In the data rows, 128 means zero.
Here are some points:
[ 97  98 121 173 143 146 170 135  98 118 157 123  75  91 110 129  99 120
 122 135 145 155 187 119 135  98 124  82 119 142  96  70]
[163 148 130  81  99 135 106 125 156 175  83 130 193 169 170 123 163 153
 131  97 111 115  78 133 126 145 124 184 156  97 153 204]
[129 135 116  99 158 149 128 148 116 141  77 164 144 140 152 130 192 160
 102  88 146 156 113 150 145  91 120 141 167 116 155 118]
[131 145 131 111 132 121 120 123 141 149 110 140 147 137 142 128 158 127
 122 129 124 110 101 133 126 131 128 152 134 125 152 152]
[130 133 117  94 164 143 122 148 109 134  77 164 145 143 151 135 189 163
 101  97 140 150 106 151 135 101 130 151 171 118 153 123]
[123 133 119  93 168 147 134 145 111 137  84 162 151 142 156 138 198 162
 108  94 149 154 106 146 144  94 119 143 171 121 156 117]
[106 110 125 128 145 133 127 133 106  83 173 121  94 111 113 128  87 125
 130 140 143 141 148 122 124 130 133 104 109 131  98  89]
[ 98 101 130 186 134 130 164 127 102  99 188 113  59  86  87 132  68 109
 133 155 142 145 193 122 128 114 127  60  95 156  95  63]
[124 123 124 106 154 138 130 140 116 115 112 144 130 137 135 133 158 141
 115 108 138 139 116 136 128 119 134 133 154 117 134 112]
[125 120 127  61 139 190 129 140 113 130 122 125 170 165 172 120 148 174
 127  84 151 158 104 135 129 133 119 151 175  82 121 153]
[133 116 139 137  87 125 130 113 143 111 189  79 121 129 116 115  50 106
 159 151 120 113 154 100 113 171 131 116  89 121  89 150]
[131 123 125 130 116 133 123 124 127 134 135 119 133 127 126 127 110 133
 130 127 120 131 129 124 125 134 131 125 124 124 116 135]
[ 90  99 135 109 147 149 143 132  99  78 196 108  99 127 124 131  89 133
 139 144 153 135 146 120 118 145 133  93 121 131  94  90]
[127 120 126 162 118 130 141 119 130 147 134 122 105 106 117 135 110 118
 127 135 120 127 146 120 122 121 135 107 121 135 118 119]
[139 131 118 102 149 148 114 140 118 121 100 148 136 141 139 130 159 146
 112 104 138 139 107 145 130 112 130 140 148 115 137 122]
[138 134 146 113  90 119 113 112 151 115 182  86 143 144 128 119  74 110
 166 144 110 101 124 111 113 179 131 134 104 117 111 169]
[156 136 136  80 102 139 110 125 150 166 100 125 189 166 168 120 161 146
 137 104 116 110  86 128 129 148 123 171 150 105 151 202]
[ 75 109 110 209 186  90 160 135  93  70 163 150  28  52  62 150 106  95
 103 172 146 138 189 138 134  75 138  59  97 189 116   3]
[131 129 132 164 107 114 137 123 138 147 128 118 114 109 117 131 114 115
 131 134 112 120 145 117 128 124 133 123 118 138 128 127]
[127 125 115 134 139 145 144 139 117 156  93 151 131 123 139 132 167 145
 111 109 134 147 132 140 141  95 122 121 152 129 143 119]
[104 103 123 182 131 139 169 133  97 121 156 124  67  85  98 139  97 122
 120 135 138 153 181 124 137 107 127  65 116 154 105  64]
[129 138 109 103 164 138 117 141 113 145  61 178 150 137 147 133 197 159
  93  97 139 153  99 155 139  85 125 149 169 123 155 119]
[129 153 122 235  98  36 139 107 179 160 114 125 100  71  86 139 109  62
 133 190  85  71 156 103 121 109 133 125  85 180 147 126]
[ 97 101 132 118 142 142 135 128 102  82 197 112  94 127 117 126  71 129
 141 143 151 141 152 126 128 143 131  90 112 131  97  92]
[159 148 135  77 110 131 106 130 156 158  92 126 193 171 166 120 173 150
 138 110 115 111  74 130 129 154 115 178 150 106 157 197]
Then 24 other points, each followed by its number:
[ 96  95 122 174 136 159 178 135  90 127 162 121  75  96 108 130  95 134
 122 127 147 166 189 121 135 105 120  70 126 143  98  72] 0
[133 132 139 114  93 118 103 113 150 113 176  95 142 139 127 117  68 111
 158 145 110  99 122 111 108 174 134 146  99 114 106 168] 1
[135 143 128 104 127 116 116 129 139 142 106 135 154 139 142 126 162 132
 132 127 115 117 108 128 127 130 125 159 142 124 155 148] 2
[106 110 132 113 144 140 132 132 106  74 193 104 102 132 116 124  84 123
 140 141 154 144 144 127 126 149 131 100 111 129 100  94] 3
[134 127 128  84 132 158 127 136 121 144 113 128 158 156 155 127 153 148
 127  98 140 148 112 127 129 128 115 148 156 104 137 157] 4
[102 106 127 112 138 149 131 127 108  77 190 111 101 128 113 120  67 132
 134 141 145 142 150 129 118 151 128  99 110 120  81 101] 5
[133 132 118 105 154 141 119 142 115 129  90 158 139 139 144 131 179 151
 111 107 136 137 103 143 134 105 127 137 156 120 142 120] 6
[127 134 133 170 115  94 126 118 145 125 142 115 109 108 100 127  99 100
 137 159 114 109 148 119 121 134 137 119 101 155 126 119] 7
[151 145 130 108 118 110  99 125 144 150  96 139 159 146 141 136 159 133
 129 117 113 111  93 137 129 135 132 157 134 120 150 159] 8
[122 127 119 145 129 122 135 131 125 141 115 142 113 115 124 133 132 132
 125 127 127 134 135 127 130 113 128 122 130 135 132 113] 9
[113 108 131 122 136 143 129 126 104  76 188 109  99 130 105 125  78 121
 140 140 151 148 148 129 126 150 133  92 107 130  96  95] 10
[160 141 144  68  99 138 108 125 154 172  90 124 190 170 170 118 170 152
 140  99 108 107  75 132 129 157 124 186 150 104 158 210] 11
[124 132 119 150 149 100 112 126 129  92 129 142 101 110 105 141 125 109
 116 150 127 120 136 133 124 115 145 114 113 146 127  88] 12
[137 128 113 139 135 146 133 139 116 154  82 154 131 128 133 131 161 145
 105  96 130 150 125 148 134  99 129 128 156 125 143 118] 13
[141 136 116 103 160 148 113 141 112 140  67 165 141 144 149 140 193 160
  90  92 141 157 103 160 135  97 125 139 162 115 146 122] 14
[158 148 136  73 111 135  96 128 150 158  93 132 190 172 165 121 169 149
 129 100 112 114  76 137 123 153 126 185 157  95 153 197] 15
[126 132 126  96 161 143 127 140 118 128  91 148 153 144 146 127 177 149
 114 100 138 143 105 137 134 106 118 151 159 114 152 126] 16
[150 152 134  80 106 113 104 116 172 155 106 117 200 162 159 120 150 125
 151 135 103  92  69 112 119 162 124 190 141 109 154 206] 17
[133 145 125 105 133 119 112 133 146 133 105 137 153 145 141 126 153 137
 126 121 118 117 101 128 130 128 126 157 140 122 151 148] 18
[133 132 128 158 111 132 142 124 133 151 116 122 127 116 121 131 120 119
 130 124 124 136 141 116 126 120 126 126 129 127 125 132] 19
[142 128 115  93 155 152 115 141 111 151  66 173 149 144 148 139 198 164
  99  85 140 153  95 158 140  95 129 139 166 113 145 125] 20
[133 125 140 115  99 130 123 114 144 110 180  90 140 142 123 116  77 110
 160 146 115 106 126 109 111 176 130 131 110 122 107 160] 21
[129 123 117 137 142 148 139 140 108 154  85 153 127 123 140 137 161 150
 103  97 130 151 131 142 137  94 127 125 158 120 139 117] 22
[127 128 128 131 131 111 105 120 136  93 154 122 111 122 105 130  92 111
 132 153 127 119 129 131 120 145 138 122  97 139 109 114] 23
Which three of these numbered points are nearest to each point below, looking only along the 4 directions in which the first points spread most? Their numbers follow each, nearest first.
[131 131 120 120 145 145 138 139 113 151  86 151 134 130 140 131 176 146
 112 100 134 148 123 140 139  96 123 135 157 123 148 122] > 13 22 6
[131 125 136 129 109 121 118 118 143 112 165 103 128 129 123 119  77 112
 149 144 124 117 137 116 121 155 130 124 105 121 106 146] > 21 1 23
[117 123 132 118 142 136 133 128 115 113 147 127 120 132 130 135 124 132
 130 127 145 135 130 129 133 127 125 110 126 132 122 114] > 9 23 19
[113 123 128 147 131 121 135 125 128 105 157 123 102 112 110 123 106 111
 133 151 130 123 146 128 125 129 132 111 107 141 115 105] > 23 12 7
[103  96 121 175 138 154 175 134  92 126 152 120  74  95 110 134  95 131
 117 130 150 161 181 120 135 103 128  72 125 140 100  77] > 0 10 5
[141 153 123 232  90  45 128 110 175 163 107 129  98  74  84 139 106  68
 126 183  78  80 157 107 113 111 137 126  83 168 137 127] > 7 12 19
[166 149 136  83  99 138 101 127 154 167  86 126 197 170 168 115 163 152
 131 103 108 117  76 131 129 153 127 181 149  93 150 207] > 11 15 17
[166 145 135  92  96 133  97 124 159 167  86 127 183 163 166 119 150 143
 130 102 105 108  81 134 126 152 130 181 144  97 143 201] > 11 15 17
[129 129 132 166 117  99 131 118 140 130 146 112 105 107  99 130 104  96
 134 155 116 105 150 117 123 136 131 120 100 148 127 119] > 7 23 12
[123 113 130 138 124 144 140 128 118 109 158 114 108 124 115 123  91 125
 134 129 133 137 146 124 123 140 128 106 120 126 101 111] > 10 3 5
[125 134 122 109 144 137 127 134 122 132 107 147 137 136 137 131 155 143
 117 120 138 141 115 135 129 118 125 143 147 121 134 132] > 6 16 18
[126 145 135 210  97  49 127 106 165 124 162 107  87  83  78 134  80  61
 147 202  93  69 158 112 113 138 142 114  65 177 130 118] > 7 23 12
[135 152 130 226  87  46 138 107 173 172 119 125 103  76  89 136 117  69
 135 189  82  73 149 112 122 117 137 123  79 178 149 134] > 7 19 12
[129 129 151 112  87 123 119 115 146 113 187  85 138 145 126 113  71 112
 168 148 115  99 130 110 112 180 127 134 100 123 110 161] > 21 1 23
